Each named move below is a turn or a mirror, shown by a few rows before and after it. Which moves, in which order, take the first row of each later pair to the second? The first pair is answered.
Z_949:
[ 1.74  1.88  0.51  1.51  2.80  1.57 -0.62 -1.81 -0.79 -0.51 -2.33  0.31
 -0.01  0.31 -0.44 -1.80  0.36  1.17 -0.85  0.58 -1.28  0.46  0.51 -1.21
  1.09 -0.11  0.58  0.72 -2.01 -0.24 -0.47  0.58  1.05 -1.84  2.75  0.26
 -0.09  1.62  0.59  0.87 -0.24  1.26  1.81 -0.31  1.21  0.87 -0.16  0.40
  0.05] -> [ 1.24  1.26  1.94  1.30  0.66  1.06 -0.16 -1.00 -0.43 -2.14 -0.52 -0.16
 -0.23  1.08  0.45 -0.76  0.36  2.02  0.95  0.16 -1.35 -0.75 -0.12 -2.10
 -0.15 -0.49  0.29 -0.14 -1.77 -0.18 -2.03  1.46  1.60 -1.41  1.48 -1.92
 -0.96  0.41  1.31  0.44 -1.60 -0.35 -0.53 -0.56  1.52  2.32 -0.62 -1.43
 -1.39]
[-1.05 -0.65 -1.11 -1.20 -0.39 -0.06 -0.02  0.13  0.70  0.72  0.08 -0.80
  0.05 -0.95 -1.09  1.03  0.33 -0.24 -0.75 -0.49  0.24  1.29  1.13  0.20
 -0.23  1.74  0.22 -0.26 -0.06  0.44  0.46 -0.65  0.32 -0.31  0.20  1.66
  0.10  1.26  0.44 -1.17 -1.52  0.97  1.91  0.61  2.15 -0.82  0.20 -0.69
 -0.95] -> [-1.07 -0.56 -0.55 -1.20 -1.25 -0.53  0.23  0.49  0.87  0.10  0.86 -0.99
 -0.42 -0.80 -0.89  1.60  0.24 -0.05 -0.19 -0.60  0.09  0.56  0.82 -0.08
 -0.71  1.75  0.22 -0.46  0.04  0.16 -0.20 -0.28  0.69 -0.28 -0.21  0.84
 -0.15  0.61  0.73 -1.10 -2.20  0.28  0.84  0.66  2.29 -0.28  0.26 -1.28
 -1.61]
[ 0.08  2.01  1.07 -1.64  2.93 -3.00  0.34  1.08  2.71  1.74 -2.86  4.54
  1.61 -0.09 -0.97 -1.08 -0.68 -0.98 -1.22 -1.06  0.74 -2.28 -0.02 -1.36
  2.11 -3.91 -1.09 -0.20 -0.14  3.00  1.84  3.85 -1.23 -0.04  0.45 -0.72
 -0.17  1.17 -1.50  1.27  1.46  0.57 -0.16  1.72 -0.62  2.65  0.97  2.35
 -2.17] -> [-0.17  1.75  1.92 -1.74  1.33 -3.17  0.90  1.71  3.12  0.67 -1.57  4.31
  1.51  0.25 -0.42 -0.17 -0.68 -0.36 -0.03 -1.35  0.49 -2.88 -0.45 -1.75
  1.29 -4.08 -1.44 -0.92 -0.22  3.01  0.84  4.34 -1.03  0.32 -0.49 -1.96
 -0.52  0.45 -1.17  1.03  0.34 -0.27 -1.26  1.53 -0.54  3.85  0.51  1.42
 -3.14]
Z_81:
[ 1.36  0.79  0.50 -0.90  4.04 -0.26 -0.27 -0.57 -0.37  0.87 -0.98  3.26
  1.00  2.40 -1.39 -0.86  1.35  0.15  0.24  2.04 -0.39  0.74 -2.21  1.31
  0.90  0.96 -1.58  0.68 -1.48  1.22  0.49 -1.68 -2.35 -1.93  0.49 -1.03
  0.12  0.41 -0.71  1.31  0.61  1.15  1.06  0.72 -2.24  0.37  1.38  3.82
  0.55] -> [-1.82  0.20  0.11 -1.73  0.16  0.74 -0.97 -1.37 -0.58 -0.17  1.85  2.09
  0.92  0.13 -2.17  2.91  1.11 -0.88  0.74  3.05 -0.66  0.07 -1.96  2.31
  0.32  1.97 -0.87 -0.68 -0.38  1.58  0.92 -3.54 -2.20 -1.12 -0.83 -0.41
  0.52  1.14  1.41 -1.23 -1.76 -0.52  0.13  1.02  1.39 -1.76  0.62  1.74
 -2.20]
[-0.44  0.05 -1.93 -0.98  1.79  0.89 -1.74 -1.00 -0.31  2.27 -1.71  0.70
 -0.35 -1.65 -1.27 -0.80  0.29 -1.23 -2.07  0.96  0.40  1.06  0.30  1.46
  2.55  0.92  0.70  0.14 -0.31  0.17  1.70 -2.38 -0.93  0.19  0.90  3.25
  0.89  1.68  0.54 -1.59  1.38  1.33  2.00  0.38  2.03 -3.67  0.15  1.91
  0.37] -> [ 0.28  0.12 -1.86 -0.76  2.13  0.99 -1.50 -1.10 -0.17  2.66 -2.20  0.79
 -0.49 -1.37 -1.09 -1.58  0.40 -0.96 -2.12  0.85  0.49  1.13  0.18  1.41
  2.65  0.52  0.78  0.21 -0.51  0.02  1.61 -1.95 -0.86  0.08  1.41  3.16
  0.70  1.37  0.39 -1.18  1.78  1.59  2.02  0.48  1.42 -3.27  0.18  2.00
  0.78]
[ 2.01 -0.03  1.94  1.44 -1.97  0.51 -1.94  0.64 -2.00 -0.03 -0.27  2.62
  0.03 -0.09 -2.81  0.80  0.02 -0.91  4.27  2.22 -0.41 -0.09  0.42  2.14
  2.08  2.37 -2.42 -0.59 -0.78  0.51  0.10  2.87 -0.99  1.29 -0.09 -2.29
  1.05  0.06 -0.55  2.12 -1.42 -1.37  1.54  0.30  0.22 -1.00  2.36  0.21
 -2.56] -> [ 2.68  0.04  1.90  1.60 -1.42  0.20 -1.87  0.55 -2.14  0.09 -0.90  2.65
  0.31  0.43 -2.73  0.10  0.21 -0.69  4.37  1.99 -0.33  0.42  0.34  1.91
  2.52  2.15 -2.56 -0.26 -0.82  0.31  0.08  3.25 -0.80  1.15  0.25 -2.62
  0.66  0.07 -0.67  2.45 -0.91 -0.78  1.61  0.44 -0.27 -0.45  2.26  0.68
 -1.98]
[-0.27  1.90  1.35  0.93  1.16 -0.23 -0.41  1.06  1.21  1.67 -0.96 -0.21
 -0.52  1.69 -0.98 -0.29  0.45  1.34  0.54 -0.44  1.04 -0.65 -0.35 -0.30
  1.61  0.13  0.23 -1.01 -0.20 -0.72  0.27  0.34  0.65  0.03  0.66  0.47
  0.35 -0.53 -0.96 -0.37  0.64 -0.28 -0.24  0.35 -0.44  1.26 -0.09  1.81
 -1.56] -> [-1.25  1.50  1.47  0.66 -0.12  0.28 -0.72  0.97  1.23  1.02  0.34 -0.41
 -0.63  0.84 -1.12  1.13  0.39  0.85  0.66 -0.25  0.97 -1.16 -0.37  0.22
  1.42  0.52  0.11 -1.46  0.09 -0.75  0.45 -0.38  0.31  0.30  0.14  0.37
  0.56 -0.21 -0.24 -1.39 -0.15 -0.88 -0.44 -0.01  0.89  0.30 -0.56  0.99
 -2.64]
Z_123:
[ 1.94 -0.96  0.57  0.24  1.09 -1.41  0.13  0.77 -1.64  1.60  1.85  0.31
  0.44  0.84  0.68 -1.07 -1.22  1.79  0.47 -0.43  1.07 -1.57 -1.00 -0.26
 -1.26 -1.67  0.85 -1.93 -1.35 -0.97 -1.48  1.81  0.45 -0.28 -2.08 -1.24
  1.30 -1.51 -0.51  0.17 -1.84  0.55 -0.15 -1.47 -0.81  0.60  0.40  2.33
  0.27] -> [ 1.81 -1.03  0.67  0.17  0.67 -1.31  0.00  0.71 -1.69  1.49  2.08  0.18
  0.44  0.68  0.74 -0.72 -1.30  1.68  0.65 -0.31  0.87 -1.45 -1.05 -0.15
 -1.54 -1.47  0.74 -1.75 -1.46 -1.10 -1.55  1.79  0.41 -0.03 -2.17 -1.25
  1.20 -1.48 -0.42  0.07 -2.08  0.41 -0.32 -1.36 -0.67  0.59  0.23  2.17
  0.17]
[ 0.49 -0.82  2.66 -0.89 -4.31  1.77  5.01  0.91  0.98 -1.85  3.04 -0.05
  0.63 -0.01  0.62  0.47 -1.26  0.94  1.58 -0.39  1.36 -2.95  0.00 -2.12
  1.56 -1.09 -0.01  0.27  4.37  2.21 -1.05  2.41  3.60  1.25  1.56 -0.71
 -0.64 -1.75  4.24 -1.24 -0.99 -3.18 -1.58  2.07  2.23 -0.81 -0.40 -2.50
  0.16] -> [ 0.04 -0.63  2.88 -1.33 -3.05  2.38  3.34  0.26 -0.14 -2.13  2.83  2.35
  0.88  0.76 -1.79  3.59  0.06  0.87  2.47  1.55  1.39 -3.12 -2.63 -1.20
  3.39  0.61 -1.12  0.67  0.96  3.32 -1.70 -0.24  4.28 -0.20  2.47 -2.30
 -0.01 -0.04  3.43 -1.02 -1.17 -3.50 -1.77  2.06  1.41  0.17 -0.35 -1.50
 -1.93]
[-1.20  0.70 -0.60  0.37 -0.74  1.02 -0.34 -0.51  0.07 -0.26  0.95 -1.32
  1.07 -0.16  0.39  1.44 -1.88  0.53  0.22 -0.27 -0.17  0.70 -0.74 -0.81
  1.59 -1.01 -0.37 -1.06  0.54  0.28 -0.19 -0.27  1.03 -0.83 -0.58 -0.47
 -0.76 -0.01  1.87 -2.84  0.27 -1.80  0.07  2.51 -0.15  0.39 -1.36  0.44
 -1.07] -> [-1.02  0.74 -0.76  0.44  0.27  1.11 -1.10 -0.83 -0.41  0.04  0.50 -0.34
  0.88  0.15 -0.38  1.80 -1.47  0.32  0.24 -0.07 -0.18  0.85 -1.16 -0.68
  2.54 -0.54 -0.77 -0.69 -0.44  0.31 -0.16 -0.95  0.94 -1.28  0.01 -0.38
 -0.43  0.53  1.39 -2.36  0.66 -1.60  0.44  2.44 -0.69  0.53 -1.16  1.12
 -1.15]
Then:
(two moves a pair)
[ 0.90 -0.22  0.20 -0.32  1.95  0.63  0.66 -0.39  0.28  1.51 -0.33 -1.72
 -0.46 -0.85  1.45 -4.90 -0.90 -0.26 -2.90 -1.55  0.06  2.65  2.95 -1.16
 -1.38 -0.72  2.70  0.31  3.25 -1.52  2.18  1.75 -0.11 -0.48 -0.81  4.45
 -1.24  0.09 -0.36  0.15  1.36  2.14  1.24  1.07  1.03 -3.19 -0.40  0.74
  2.97] -> [-2.52 -1.19  0.73 -1.22 -2.67  1.37 -0.37 -0.69 -0.15 -0.68  3.78 -2.31
 -0.71 -2.49  0.24  0.47 -0.70 -0.84 -1.00 -0.27 -0.10  1.15  1.72 -0.55
 -1.67  1.13  2.24 -1.32  2.91 -0.62  1.29 -0.32  0.41 -0.18 -2.46  3.39
 -0.75  0.77  1.35 -2.51 -2.06 -0.43 -0.77  1.34  4.28 -4.26 -1.44 -2.00
 -1.88] : Z_81 then Z_123
[ 0.55  0.28  0.64 -0.06 -1.11 -0.08 -0.49  0.99  0.89 -0.58  0.58  0.11
  0.45  1.99 -0.11  0.15 -0.94  0.44  0.39 -0.69  0.30 -1.56 -0.87 -1.22
 -1.15  1.10 -0.17 -0.23  0.26  0.25 -1.11  0.25  0.57 -0.37 -0.56 -1.12
 -0.53  0.24 -0.51  0.61 -2.98 -0.93 -1.99 -0.38 -0.69  1.90  0.35 -0.62
  0.59] -> [ 1.08  0.60 -0.99  0.22  0.09  0.12 -0.22 -0.04  1.21  0.97 -0.97 -0.74
  0.41  0.85 -0.06 -1.72 -1.40 -0.15 -1.90 -1.21  0.14 -0.08  0.93 -0.68
 -0.86  0.25  0.83  0.52  1.89 -0.39  0.41  0.90  0.00 -0.26 -0.04  1.48
 -0.17  0.59 -0.28  0.59 -1.52  0.85  0.08 -0.21 -0.09 -0.30  0.62  0.38
  2.94] : Z_949 then Z_123
[-0.65  1.82 -0.60  0.73  0.92  1.06 -1.34  0.33 -0.58 -0.16  0.29  1.64
  3.58 -0.45 -1.59  2.16  1.54 -1.23  1.16 -2.27  1.82  2.27  0.75 -0.53
  1.80  2.42 -1.88 -0.31  1.98 -0.82  1.48  1.26  1.10 -1.22  0.52  0.18
 -0.22  1.80 -1.15  0.40  2.10  0.32  1.90  0.71 -0.73 -0.80  1.22  0.70
  0.74] -> [-0.79  1.77 -0.86  0.63  0.47  1.02 -1.11  0.21 -0.11 -0.02  0.47  0.86
  3.28 -1.00 -1.12  1.43  1.26 -1.37  0.72 -2.83  1.88  2.19  1.53 -0.62
  1.57  1.99 -1.47 -0.41  2.77 -1.11  1.72  1.93  1.13 -0.77  0.17  0.73
 -0.11  1.62 -0.68  0.17  2.25  0.50  2.12  0.73 -0.54 -1.55  1.48  0.53
  1.26] : Z_81 then Z_123
[-0.55  0.82 -0.29  1.71  2.99 -0.36  0.08 -0.16  0.61  2.54 -2.75 -2.24
  2.07  4.17 -1.31 -1.13  1.38  1.11 -2.39  2.41  0.97 -0.48  0.90 -0.40
  0.96  2.69  1.24  6.16 -4.55 -2.41 -2.36 -2.08 -0.32 -1.23  1.07  0.74
 -0.90  1.47 -0.27  2.96  0.58  1.91 -2.06  3.53 -2.67  0.29  0.36  2.97
 -1.48] -> [-0.46  0.64  0.99  1.68  1.58 -0.83  0.73  0.68  1.07  1.64 -1.90 -2.42
  1.97  5.14 -0.32 -1.59  1.20  1.80 -0.61  1.90  0.84 -1.22  0.73 -1.12
  0.08  1.93  0.90  5.83 -4.32 -2.46 -3.77 -1.12  0.16 -0.90  0.14 -1.06
 -1.66  0.15 -0.02  3.36 -0.22  0.99 -3.81  3.28 -3.31  1.84  0.29  1.93
 -2.07] : Z_949 then Z_123
[ 0.95  0.53 -1.39  3.06  3.57 -3.18  0.25  0.60 -1.28  0.55 -1.43 -2.42
  0.18  0.25  0.36 -1.88 -1.20 -2.67  0.26 -2.44  0.62 -2.57  0.75  2.35
  2.05 -1.13  0.96  1.12  0.84 -0.94  0.58 -1.35 -3.55 -0.52  0.59  4.11
 -2.01 -0.09 -2.03 -0.52 -2.95 -1.78  1.89 -0.10 -1.19  1.91 -0.36  0.98
 -0.21] -> [ 0.38  0.25 -0.26  2.72  1.57 -3.23  0.16  1.49 -1.14 -1.02  0.16 -2.20
  0.01  0.90  0.37  0.23 -0.89 -1.90  2.32 -2.08  0.66 -3.73 -0.83  1.79
  1.46 -0.52  0.43  0.47  0.04 -0.82 -0.91 -1.53 -2.90 -0.57 -0.24  1.73
 -2.25 -0.91 -1.76 -0.85 -4.41 -3.47 -0.21 -0.42 -1.28  3.51 -0.68 -0.13
 -2.30] : Z_949 then Z_123
